array([[ -2.3, -10.6,  -1.7,  -9.7,  -2.4,  -7.1],
       [ 17.5, -17.7,  -4.9,  -4.4,  -4.9,  -4.7]]) gives 17.5, -17.7

array([ 12.61, -15.65, -17.42,   3.69]) gives 12.61, -17.42

array([-0.15,  0.05, -0.05, -0.09, -0.07,  0.19, -0.06]) gives 0.19, -0.15

array([ 101.754,   33.110,  177.041, -131.833]) gives 177.041, -131.833

array([-0.067, -0.103,  0.116, -0.160, -0.153]) gives 0.116, -0.160

array([[ 0.052,  0.085,  0.014,  0.161],
       [ 0.157,  0.094,  0.118, -0.079],
       [-0.217, -0.158, -0.139,  0.079]]) gives 0.161, -0.217
---
 201   470   208    63  -845   177   838
 406   458   542   404   -43   391   535
gives 470

88  67  73  66  75  61  91
63  20  63  66   4  76  88
gives 67

  6   11   27  -28   25   -8
 -8   48   17    0   16    4
gives 11

2937  3954  3970  6338  3863
3847  3987  3506  9009  3825
gives 3954

72  71  81  95  82  78  86
60  53  54  77  64   9  90
gives 71

136  241  829  165
165  133  815  362
gives 241

504  543  558  514  508
459  380  814  550  121
gives 543
---
[[-1.15 -3.56 -4.84  2.12]
 [-1.47 -2.97 -0.37  3.62]
 [-2.22 -2.04  0.35  3.73]] ⇒ -0.37

[[ 0.25 -0.62  1.24 -0.46  1.25  1.96]
 [ 4.83  1.91 -1.26 -2.42 -2.11  2.78]] ⇒ -2.11

[[-5.66  2.32  0.60  1.56]
 [-2.94 -0.37  3.67 -0.64]
 [ 3.57  1.24 -1.98  1.58]] ⇒ 3.67

[[ 5.61 -1.24 -2.26  1.86 -2.14 -0.39 -1.09]
 [ 3.36 -0.30 -0.94  0.86 -0.90 -0.35 -1.12]
 [ 4.87 -0.81 -1.73  1.42 -1.59 -0.30 -1.20]] ⇒ -0.35

[[-1.58  4.41  0.98 -2.42 -0.63 -1.22]
 [ 0.03 -1.21  1.13  0.33 -0.63  1.29]] ⇒ -0.63

[[-1.24  5.79 -3.28 -1.06  3.01]
 [-4.46  3.41 -0.34  0.43 -5.92]] ⇒ 0.43

[[ 1.37 -2.98  3.40  0.21  1.32  4.21]
 [ 2.01  2.84  0.67 -0.88 -3.79 -0.90]
 [ 2.08  0.25  2.51  0.53 -1.58  3.71]] ⇒ -3.79

[[ 2.36  1.14 -1.51  0.85  4.79 -2.56 -1.59]
 [ 1.08  2.92  0.04  1.35  4.45 -3.68 -0.48]] ⇒ -3.68

[[ 0.47  4.87 -2.29  1.24  0.38  2.44  3.09]
 [-0.31 -0.90 -1.05 -0.34  0.86  1.44 -3.35]] ⇒ 1.44

[[ 0.17 -3.72 -1.52  0.34 -0.62]
 [ 1.32 -3.45 -1.05 -4.68 -2.90]
 [ 0.13  2.51  0.88  0.28  0.24]] ⇒ -4.68
---
[[-1.4, 1.4, 1.3, -1.4],
 [1.4, -1.9, -1.3, -0.3],
 [-0.9, 0.0, -1.0, -0.3]] yields -1.0

[[5.25, 7.02, 20.78, 5.83, 11.58],
 [4.08, 8.80, 15.39, 15.26, 11.58],
 [5.55, 6.56, -16.61, -6.79, -20.98]] yields -16.61

[[5.17, -21.50, -23.72, -22.85, 3.64, -22.54],
 [18.38, -14.86, -20.95, -17.86, 17.64, -16.74],
 [8.36, -7.98, -6.68, -7.36, 8.02, -7.47]] yields -6.68

[[-98.98, 29.28, 32.99, 0.58, -135.77, 214.51],
 [203.76, -126.69, -125.95, 23.49, 236.00, -139.20],
 [-98.56, 215.46, 114.00, 62.97, 238.50, 232.61]] yields 114.00

[[1.7, 1.1, 2.1, -0.6],
 [0.3, -0.6, 0.5, 2.1],
 [0.5, -0.3, 0.3, -1.8]] yields 0.3

[[-0.037, -0.157, -0.034, -0.075, -0.091, -0.120],
 [-0.003, 0.055, 0.030, 0.068, 0.056, 0.044],
 [-0.055, 0.023, 0.183, -0.081, 0.050, 0.095]] yields 0.183
---
(-2.0, -1.3, -0.2, -1.2, 0.2, -1.9, 1.3)	-2.0, 1.3
((0.518, 0.629, -0.719, 1.655), (-0.578, -1.635, -0.511, -1.680))	0.518, -1.680
(0.097, 0.049, 0.008, 0.063, -0.151, 0.197, -0.059)	0.097, -0.059
((0.4, 0.1, 0.4, 0.7, -0.3, -1.6, 1.8), (0.6, -0.8, 1.0, -1.9, -0.8, -2.1, 0.4))	0.4, 0.4
(-0.31, 0.86, -1.76, 1.51)	-0.31, 1.51
(13.0, 6.6, 2.1, -15.0, -12.4, -7.4, -5.5)	13.0, -5.5
(0.625, -0.263, 0.061, 1.221, -1.235, 0.918, 0.317)	0.625, 0.317
((-9.120, -2.850, 18.892, -19.916, -13.411, -4.413), (2.866, -2.850, 0.739, -7.646, -8.187, 2.126), (6.115, -2.850, -2.921, -6.765, -6.212, 10.728))	-9.120, 10.728
((-0.10, -0.03, -0.08, 0.16, -0.16, -0.17), (0.06, 0.17, 0.05, 0.08, 0.01, -0.10), (-0.15, -0.20, -0.06, 0.01, -0.13, 0.00))	-0.10, 0.00
---
[ 0.8 -0.1  1.2  0.7 -1.1] -1.1
[ 158.225 -156.970  144.281   71.447] 71.447
[ 11.846   2.759   1.592 -10.327  -6.731  -0.962 -11.153] -11.153
[ 0.05  0.19  0.09 -0.16  0.02  0.13 -0.08] -0.08
[-13.870 -14.443 -13.557  20.338 -17.987   3.876   4.471] 4.471
[ 0.4  0.2  1.4 -1.2  0.2  0.4 -0.1] -0.1
[ 0.01 -0.13  0.09  0.06] 0.06
